128 stands for zero in the data rows.
Some points:
  136  146  141  142  154  206  117  199  171  140  158  151  181  137  149  126  158  124  0  152  122  115  153  123  143  148  105  130  159  109  71  175  128  60  103  139  166  88  65  146  83  97  104  127
  87  119  125  108  129  106  94  101  83  121  131  0  71  151  131  150  97  108  124  108  123  193  134  167  109  156  141  105  109  154  104  45  201  204  135  152  109  152  153  90  139  199  117  77
  125  208  120  38  56  143  136  135  101  139  183  155  219  151  0  227  72  156  132  76  111  176  67  125  147  229  92  151  97  95  110  137  81  128  200  173  205  201  119  104  181  144  166  100
  140  155  107  121  131  87  151  145  128  120  139  91  107  72  166  42  158  177  128  58  149  120  139  135  122  40  115  130  117  145  148  123  120  68  135  114  234  143  134  130  130  172  158  102
  92  35  176  190  172  80  133  127  113  165  153  175  60  186  154  155  96  92  101  71  195  153  133  108  145  82  71  105  146  122  30  167  156  246  102  109  116  59  247  49  137  153  111  120
  62  92  129  97  103  152  114  93  102  105  92  88  177  174  156  76  117  149  74  84  110  150  78  124  119  117  99  228  152  126  119  20  112  122  25  91  94  165  164  158  127  123  130  125
  123  151  110  139  109  176  140  153  107  129  35  143  144  112  130  110  148  184  97  185  76  90  224  142  133  158  130  46  119  203  133  111  152  150  87  94  140  110  189  129  89  70  165  182
  126  104  98  130  218  133  152  128  175  146  146  189  128  185  162  114  134  108  123  149  166  109  154  152  147  114  255  140  108  128  105  150  212  86  123  148  151  162  167  148  158  126  177  115
  115  131  133  86  126  197  106  156  243  181  119  114  154  175  180  120  167  166  27  128  117  71  88  138  90  95  46  29  123  188  183  97  107  142  153  128  144  123  37  155  140  183  133  110
  129  82  144  180  127  113  140  147  158  171  115  93  125  110  96  125  237  149  157  132  208  49  140  112  121  139  126  127  145  112  128  119  43  166  138  208  110  183  137  240  179  78  136  158
  93  184  121  120  79  99  75  144  108  141  123  46  104  172  142  156  89  139  116  102  132  145  131  142  161  36  195  76  127  126  130  232  126  128  94  149  126  150  179  118  144  133  106  114
  135  95  112  93  109  86  132  121  173  116  97  85  159  138  90  173  132  186  126  137  131  134  196  138  164  158  146  120  165  185  41  86  212  125  156  140  128  120  74  178  153  130  89  0
  186  106  116  79  43  82  84  140  96  114  171  156  122  112  26  60  158  77  155  136  158  163  156  110  83  103  116  153  202  167  139  105  160  176  136  171  81  117  180  176  92  126  168  123
  185  72  168  167  116  127  104  111  67  123  144  141  132  131  132  165  106  168  141  55  100  172  126  70  184  109  154  100  112  151  136  95  94  0  139  111  107  140  13  147  60  130  173  178
  94  61  195  22  123  163  202  101  106  127  152  110  113  140  229  170  102  93  255  100  190  115  163  169  183  143  148  112  181  167  118  96  170  96  180  99  137  60  145  75  185  203  117  118
  167  126  226  81  173  103  171  67  122  108  149  108  172  112  156  106  205  61  183  116  113  199  160  119  99  139  157  112  128  119  145  148  114  217  160  99  174  205  75  97  182  111  127  89
  126  74  154  148  115  122  166  142  117  63  85  132  146  171  0  67  155  125  159  82  127  162  118  99  81  125  143  132  101  121  116  134  150  61  145  70  141  127  111  141  160  187  37  255
  170  48  119  134  56  223  161  87  131  28  101  125  109  131  106  88  68  120  144  143  127  58  142  91  237  116  93  208  115  133  186  132  85  175  104  147  98  129  156  127  94  135  119  80
  164  139  115  120  127  142  131  129  133  122  75  205  105  78  146  147  144  182  144  111  115  134  128  153  111  158  95  87  186  75  164  156  140  146  105  119  139  143  149  158  39  127  157  134
  142  127  71  133  108  99  126  139  122  109  115  135  122  99  173  178  255  155  136  82  144  8  88  176  131  45  133  115  92  138  117  167  117  126  170  158  143  152  84  49  96  137  76  86
  128  128  190  51  206  131  99  158  96  204  115  108  101  114  67  115  63  120  136  186  95  121  86  55  99  117  148  100  120  105  110  199  121  113  74  144  47  161  126  66  198  164  246  81
  118  92  122  170  89  128  115  139  178  122  170  169  89  101  92  145  146  79  65  132  96  149  53  31  83  194  114  108  97  58  140  81  113  130  114  87  146  105  127  63  63  85  168  133
  124  153  45  186  102  134  161  126  113  232  158  167  137  129  202  120  130  208  76  184  133  227  158  121  110  164  119  166  157  59  160  163  49  195  145  169  133  90  59  93  92  99  106  184
  112  127  85  150  160  99  95  81  117  127  170  80  147  132  105  124  138  135  148  141  114  94  101  106  102  243  128  133  127  144  139  162  109  120  94  130  145  15  200  117  144  133  97  124
  104  146  186  152  90  138  158  129  116  113  150  155  134  134  135  192  58  90  171  155  149  67  204  137  29  181  113  152  96  168  187  145  174  121  5  139  132  161  101  150  143  145  112  165
  173  227  88  108  111  154  139  136  101  142  134  126  99  155  94  154  114  109  147  114  128  85  121  67  128  96  135  136  135  92  99  74  132  117  133  115  100  143  99  109  62  19  92  138
  156  201  124  184  120  164  139  153  131  118  116  40  128  98  125  183  123  159  157  216  142  206  81  115  140  98  115  182  117  137  146  153  175  128  158  124  38  146  76  159  151  101  181  112
  114  163  165  215  150  119  117  165  110  144  98  223  124  156  145  65  110  143  172  140  32  141  80  165  155  154  124  168  137  124  131  157  147  108  133  204  162  125  127  78  148  120  88  139
  91  135  122  143  153  107  128  72  114  62  176  173  67  118  93  78  78  216  73  207  102  81  98  147  117  162  116  56  112  91  140  129  106  73  225  62  75  138  157  111  142  99  89  148
  134  150  42  40  195  92  107  107  209  144  164  91  82  138  204  106  144  0  110  99  108  230  164  165  124  24  36  155  61  143  133  209  149  136  166  153  84  95  154  175  132  98  132  110
  159  69  138  162  176  153  152  133  91  174  102  116  163  53  127  125  97  106  129  147  101  137  114  131  130  128  151  173  127  191  171  99  112  174  171  135  171  120  135  135  126  139  53  57
  180  122  133  172  193  64  118  142  103  108  128  142  137  107  173  99  83  92  176  154  192  140  77  243  145  194  158  124  96  67  126  78  91  141  72  84  126  111  98  102  127  149  135  122
  127  199  73  166  141  113  125  116  184  92  138  176  196  66  157  120  125  37  140  107  150  111  148  177  157  120  135  79  178  120  119  130  109  139  121  102  104  130  167  101  150  111  145  219
  34  182  158  124  92  118  65  129  132  101  49  141  100  113  140  167  116  164  100  163  95  46  151  99  123  66  155  215  106  90  131  80  84  134  151  83  146  82  149  255  104  124  141  203
Along one direction, these points spread out more than along any other. Take the direction at right angles to it along which they spread out most. Go by this last direction. For each point below, how far along it does it lie, from 0 to 99? The average is 50, and the first point in the table lies past the average. One standard deviation of the points above along it is 16.
  91  135  122  143  153  107  128  72  114  62  176  173  67  118  93  78  78  216  73  207  102  81  98  147  117  162  116  56  112  91  140  129  106  73  225  62  75  138  157  111  142  99  89  148 43
  104  146  186  152  90  138  158  129  116  113  150  155  134  134  135  192  58  90  171  155  149  67  204  137  29  181  113  152  96  168  187  145  174  121  5  139  132  161  101  150  143  145  112  165 33
  142  127  71  133  108  99  126  139  122  109  115  135  122  99  173  178  255  155  136  82  144  8  88  176  131  45  133  115  92  138  117  167  117  126  170  158  143  152  84  49  96  137  76  86 75
  135  95  112  93  109  86  132  121  173  116  97  85  159  138  90  173  132  186  126  137  131  134  196  138  164  158  146  120  165  185  41  86  212  125  156  140  128  120  74  178  153  130  89  0 45
  170  48  119  134  56  223  161  87  131  28  101  125  109  131  106  88  68  120  144  143  127  58  142  91  237  116  93  208  115  133  186  132  85  175  104  147  98  129  156  127  94  135  119  80 36
  156  201  124  184  120  164  139  153  131  118  116  40  128  98  125  183  123  159  157  216  142  206  81  115  140  98  115  182  117  137  146  153  175  128  158  124  38  146  76  159  151  101  181  112 49
  127  199  73  166  141  113  125  116  184  92  138  176  196  66  157  120  125  37  140  107  150  111  148  177  157  120  135  79  178  120  119  130  109  139  121  102  104  130  167  101  150  111  145  219 64
  115  131  133  86  126  197  106  156  243  181  119  114  154  175  180  120  167  166  27  128  117  71  88  138  90  95  46  29  123  188  183  97  107  142  153  128  144  123  37  155  140  183  133  110 78
